In the data rows, zero lies at 7.5, halfway between 7 and 8.
Here are some points, one per row:
Array([3., 6., 10., 9., 3., 8., 9., 9., 6., 4., 11., 7., 9., 6., 9., 5., 9., 7., 6., 9., 12., 4., 8., 7., 5., 6., 11., 4., 9., 7., 8., 8.])
Array([8., 8., 11., 6., 12., 8., 6., 8., 9., 4., 6., 8., 1., 5., 15., 4., 13., 5., 6., 9., 9., 10., 8., 3., 10., 8., 9., 4., 6., 7., 6., 12.])
Array([8., 15., 9., 0., 8., 7., 9., 6., 7., 6., 3., 6., 3., 6., 13., 7., 11., 5., 7., 10., 4., 9., 12., 9., 9., 5., 8., 7., 14., 10., 6., 12.])
Array([6., 8., 9., 10., 6., 8., 9., 11., 5., 10., 8., 7., 7., 9., 10., 6., 6., 8., 5., 8., 14., 4., 10., 11., 3., 8., 9., 12., 9., 5., 13., 5.])
Array([4., 7., 7., 3., 7., 8., 6., 6., 9., 9., 6., 7., 11., 8., 7., 11., 9., 3., 8., 5., 6., 12., 7., 7., 5., 7., 9., 12., 5., 4., 8., 7.])
Array([8., 6., 7., 11., 7., 4., 8., 7., 8., 9., 10., 12., 5., 8., 8., 7., 12., 9., 9., 8., 6., 5., 3., 6., 7., 6., 8., 5., 4., 11., 7., 7.])
Array([7., 8., 4., 5., 7., 9., 7., 11., 8., 7., 9., 4., 7., 6., 1., 4., 3., 9., 5., 7., 8., 5., 11., 6., 13., 11., 3., 5., 8., 7., 6., 9.])
Array([3., 6., 10., 9., 3., 8., 9., 9., 6., 4., 12., 7., 9., 6., 9., 5., 9., 7., 6., 9., 13., 4., 8., 7., 5., 6., 11., 4., 9., 7., 8., 8.])
Array([3., 9., 11., 7., 5., 8., 9., 10., 8., 6., 10., 4., 9., 8., 3., 8., 7., 12., 8., 6., 11., 3., 11., 9., 9., 8., 8., 10., 12., 8., 10., 9.])
Array([8., 12., 12., 3., 12., 8., 6., 8., 9., 6., 6., 7., 1., 6., 8., 9., 11., 11., 7., 4., 6., 9., 9., 5., 12., 10., 6., 10., 10., 8., 7., 13.])
Array([15., 12., 7., 14., 10., 10., 10., 8., 4., 10., 5., 9., 10., 10., 12., 9., 2., 6., 6., 7., 7., 8., 4., 11., 2., 8., 7., 9., 8., 3., 8., 3.])
Array([6., 9., 11., 6., 12., 9., 6., 6., 14., 11., 6., 7., 11., 6., 1., 8., 7., 5., 11., 5., 4., 10., 8., 6., 10., 11., 9., 9., 5., 5., 9., 12.])
Array([7., 5., 7., 10., 7., 4., 8., 7., 8., 9., 10., 12., 5., 8., 8., 7., 12., 9., 9., 8., 6., 5., 4., 6., 7., 6., 8., 5., 4., 11., 7., 7.])
Array([8., 11., 9., 8., 10., 10., 8., 7., 10., 14., 4., 10., 8., 8., 8., 8., 8., 1., 7., 7., 8., 10., 6., 9., 4., 11., 11., 12., 3., 2., 11., 9.])
Array([8., 8., 4., 6., 8., 2., 9., 5., 9., 12., 6., 8., 8., 10., 7., 7., 8., 8., 12., 12., 2., 5., 10., 12., 8., 4., 8., 6., 9., 14., 8., 7.])
Array([5., 5., 8., 4., 9., 6., 4., 5., 7., 9., 6., 7., 10., 7., 6., 11., 9., 5., 8., 3., 3., 11., 7., 7., 2., 7., 8., 12., 5., 3., 7., 8.])
Array([11., 6., 5., 10., 8., 8., 8., 8., 4., 4., 7., 4., 14., 10., 11., 11., 3., 8., 9., 7., 7., 12., 6., 8., 5., 5., 5., 8., 8., 6., 5., 2.])
Array([4., 8., 11., 8., 6., 7., 7., 8., 7., 6., 11., 5., 8., 6., 2., 8., 6., 13., 8., 4., 9., 3., 11., 9., 6., 8., 7., 10., 12., 7., 9., 9.])
Array([4., 3., 10., 11., 6., 7., 7., 9., 7., 4., 11., 6., 9., 6., 9., 3., 8., 8., 7., 9., 11., 5., 9., 6., 5., 6., 10., 3., 8., 7., 8., 8.])
Array([12., 9., 8., 14., 8., 11., 11., 7., 7., 3., 8., 7., 13., 8., 11., 7., 4., 4., 9., 10., 7., 9., 4., 6., 6., 7., 8., 1., 7., 6., 4., 6.])
Array([3., 9., 11., 7., 5., 8., 9., 10., 8., 6., 10., 4., 9., 8., 3., 8., 7., 12., 8., 6., 11., 3., 11., 9., 9., 8., 8., 10., 12., 8., 10., 9.])
Array([7., 2., 4., 7., 8., 2., 6., 9., 8., 9., 8., 8., 7., 12., 8., 10., 9., 11., 10., 8., 7., 9., 7., 8., 8., 5., 5., 11., 4., 12., 9., 3.])
Array([7., 5., 7., 10., 7., 4., 8., 7., 8., 9., 10., 12., 5., 8., 8., 7., 12., 9., 9., 8., 6., 5., 4., 6., 7., 6., 8., 5., 4., 11., 7., 7.])
Array([7., 5., 8., 1., 11., 6., 4., 9., 7., 4., 4., 5., 2., 7., 14., 9., 11., 8., 6., 6., 8., 13., 10., 5., 9., 6., 6., 11., 7., 7., 7., 8.])
Array([5., 1., 10., 10., 4., 10., 5., 1., 8., 8., 8., 11., 7., 4., 5., 10., 5., 12., 6., 8., 12., 6., 9., 11., 7., 7., 12., 9., 13., 9., 8., 5.])
Array([8., 2., 3., 6., 3., 12., 5., 3., 6., 8., 6., 11., 4., 3., 2., 8., 3., 8., 2., 9., 9., 7., 7., 9., 11., 10., 7., 5., 10., 9., 5., 6.])
Array([13., 13., 9., 11., 9., 10., 10., 7., 7., 6., 8., 6., 12., 9., 5., 11., 3., 10., 9., 5., 5., 7., 5., 8., 9., 9., 5., 7., 11., 6., 5., 7.])
Array([13., 12., 8., 12., 10., 11., 10., 8., 9., 6., 7., 5., 13., 9., 6., 10., 2., 9., 11., 7., 6., 9., 6., 7., 11., 9., 5., 7., 10., 7., 6., 6.])
Array([6., 4., 3., 5., 5., 3., 7., 9., 7., 9., 8., 8., 6., 12., 8., 11., 11., 11., 9., 8., 8., 9., 6., 8., 9., 5., 5., 12., 4., 12., 9., 3.])
Array([6., 13., 8., 2., 7., 8., 9., 3., 9., 11., 4., 8., 11., 6., 6., 8., 7., 0., 10., 9., 1., 8., 10., 10., 4., 6., 11., 6., 10., 7., 7., 11.])
Array([4., 7., 7., 3., 7., 8., 6., 6., 9., 9., 6., 7., 11., 8., 7., 11., 9., 3., 8., 5., 6., 12., 7., 7., 5., 7., 9., 12., 5., 5., 8., 7.])
Array([11., 6., 5., 10., 8., 8., 8., 8., 4., 4., 7., 4., 14., 10., 11., 11., 3., 8., 9., 7., 6., 12., 6., 8., 5., 5., 5., 9., 8., 6., 5., 2.])
Array([10., 6., 2., 8., 8., 8., 7., 13., 4., 11., 6., 6., 4., 8., 8., 2., 2., 5., 2., 9., 10., 6., 10., 9., 6., 11., 5., 7., 5., 4., 9., 6.])
Array([6., 7., 3., 6., 2., 10., 9., 11., 4., 4., 10., 7., 6., 5., 7., 2., 7., 4., 2., 10., 10., 5., 7., 5., 9., 9., 6., 1., 7., 7., 5., 8.])
Array([8., 9., 7., 8., 9., 4., 8., 7., 10., 11., 9., 10., 5., 10., 2., 10., 10., 14., 11., 5., 5., 5., 6., 8., 12., 8., 5., 10., 6., 12., 9., 8.])
Array([7., 8., 4., 5., 7., 9., 7., 11., 8., 7., 9., 4., 7., 6., 1., 4., 3., 9., 5., 7., 8., 5., 11., 6., 13., 11., 3., 5., 8., 7., 6., 9.])
Array([7., 5., 8., 1., 11., 6., 4., 9., 7., 4., 4., 5., 2., 7., 14., 9., 11., 8., 6., 6., 8., 13., 10., 5., 9., 6., 6., 11., 7., 7., 7., 8.])
Array([4., 7., 11., 9., 8., 7., 7., 9., 9., 6., 10., 4., 9., 7., 3., 6., 5., 12., 9., 6., 10., 4., 12., 8., 9., 8., 8., 9., 11., 8., 10., 9.])
Array([11., 8., 8., 14., 8., 10., 10., 7., 7., 4., 8., 7., 13., 7., 11., 6., 5., 4., 9., 10., 7., 9., 4., 6., 6., 7., 8., 1., 7., 6., 5., 6.])
Array([12., 10., 8., 13., 7., 10., 10., 6., 5., 4., 9., 9., 11., 7., 10., 8., 6., 6., 8., 8., 6., 7., 2., 6., 5., 7., 8., 2., 8., 6., 4., 6.])
Array([9., 11., 9., 8., 10., 10., 8., 7., 10., 14., 4., 10., 8., 8., 8., 8., 8., 1., 7., 7., 8., 10., 6., 9., 4., 11., 11., 12., 3., 2., 11., 9.])
Array([7., 7., 6., 9., 6., 5., 10., 8., 10., 9., 10., 12., 6., 10., 8., 7., 13., 7., 9., 11., 8., 6., 3., 6., 10., 7., 9., 5., 3., 12., 8., 7.])
Array([9., 5., 11., 5., 9., 11., 4., 1., 10., 7., 3., 13., 0., 3., 10., 12., 10., 9., 5., 8., 9., 12., 7., 7., 13., 9., 10., 10., 10., 10., 6., 9.])
Array([10., 8., 3., 7., 7., 8., 6., 11., 2., 10., 7., 7., 3., 7., 7., 3., 4., 6., 1., 7., 9., 5., 9., 10., 4., 11., 5., 8., 7., 3., 8., 6.])
Array([7., 5., 7., 10., 7., 4., 8., 7., 8., 9., 10., 12., 5., 8., 8., 7., 12., 9., 9., 8., 6., 5., 4., 6., 7., 6., 8., 5., 4., 11., 7., 7.])
Array([8., 8., 5., 5., 8., 3., 8., 5., 9., 11., 6., 8., 8., 9., 7., 7., 8., 7., 12., 11., 2., 6., 11., 11., 7., 4., 8., 6., 9., 13., 8., 8.])
There is one direction along which these points spread out most. Take the direction at right angles to it along which they spread out most. Go by this last direction. Where along it does each point below lie, from 0 to 99? 50 is the average, and the first point above lies past it. One standard deviation of the points above along it is 16.
Array([9., 5., 11., 5., 9., 11., 4., 1., 10., 7., 3., 13., 0., 3., 10., 12., 10., 9., 5., 8., 9., 12., 7., 7., 13., 9., 10., 10., 10., 10., 6., 9.]) 40
Array([10., 6., 2., 8., 8., 8., 7., 13., 4., 11., 6., 6., 4., 8., 8., 2., 2., 5., 2., 9., 10., 6., 10., 9., 6., 11., 5., 7., 5., 4., 9., 6.]) 56
Array([7., 5., 7., 10., 7., 4., 8., 7., 8., 9., 10., 12., 5., 8., 8., 7., 12., 9., 9., 8., 6., 5., 4., 6., 7., 6., 8., 5., 4., 11., 7., 7.]) 53
Array([7., 5., 8., 1., 11., 6., 4., 9., 7., 4., 4., 5., 2., 7., 14., 9., 11., 8., 6., 6., 8., 13., 10., 5., 9., 6., 6., 11., 7., 7., 7., 8.]) 38
Array([8., 9., 7., 8., 9., 4., 8., 7., 10., 11., 9., 10., 5., 10., 2., 10., 10., 14., 11., 5., 5., 5., 6., 8., 12., 8., 5., 10., 6., 12., 9., 8.]) 57
Array([10., 8., 3., 7., 7., 8., 6., 11., 2., 10., 7., 7., 3., 7., 7., 3., 4., 6., 1., 7., 9., 5., 9., 10., 4., 11., 5., 8., 7., 3., 8., 6.]) 56
Array([7., 5., 7., 10., 7., 4., 8., 7., 8., 9., 10., 12., 5., 8., 8., 7., 12., 9., 9., 8., 6., 5., 4., 6., 7., 6., 8., 5., 4., 11., 7., 7.]) 53
Array([9., 11., 9., 8., 10., 10., 8., 7., 10., 14., 4., 10., 8., 8., 8., 8., 8., 1., 7., 7., 8., 10., 6., 9., 4., 11., 11., 12., 3., 2., 11., 9.]) 21
Array([8., 11., 9., 8., 10., 10., 8., 7., 10., 14., 4., 10., 8., 8., 8., 8., 8., 1., 7., 7., 8., 10., 6., 9., 4., 11., 11., 12., 3., 2., 11., 9.]) 22
Array([6., 9., 11., 6., 12., 9., 6., 6., 14., 11., 6., 7., 11., 6., 1., 8., 7., 5., 11., 5., 4., 10., 8., 6., 10., 11., 9., 9., 5., 5., 9., 12.]) 37
Array([11., 6., 5., 10., 8., 8., 8., 8., 4., 4., 7., 4., 14., 10., 11., 11., 3., 8., 9., 7., 7., 12., 6., 8., 5., 5., 5., 8., 8., 6., 5., 2.]) 36
Array([4., 7., 11., 9., 8., 7., 7., 9., 9., 6., 10., 4., 9., 7., 3., 6., 5., 12., 9., 6., 10., 4., 12., 8., 9., 8., 8., 9., 11., 8., 10., 9.]) 75
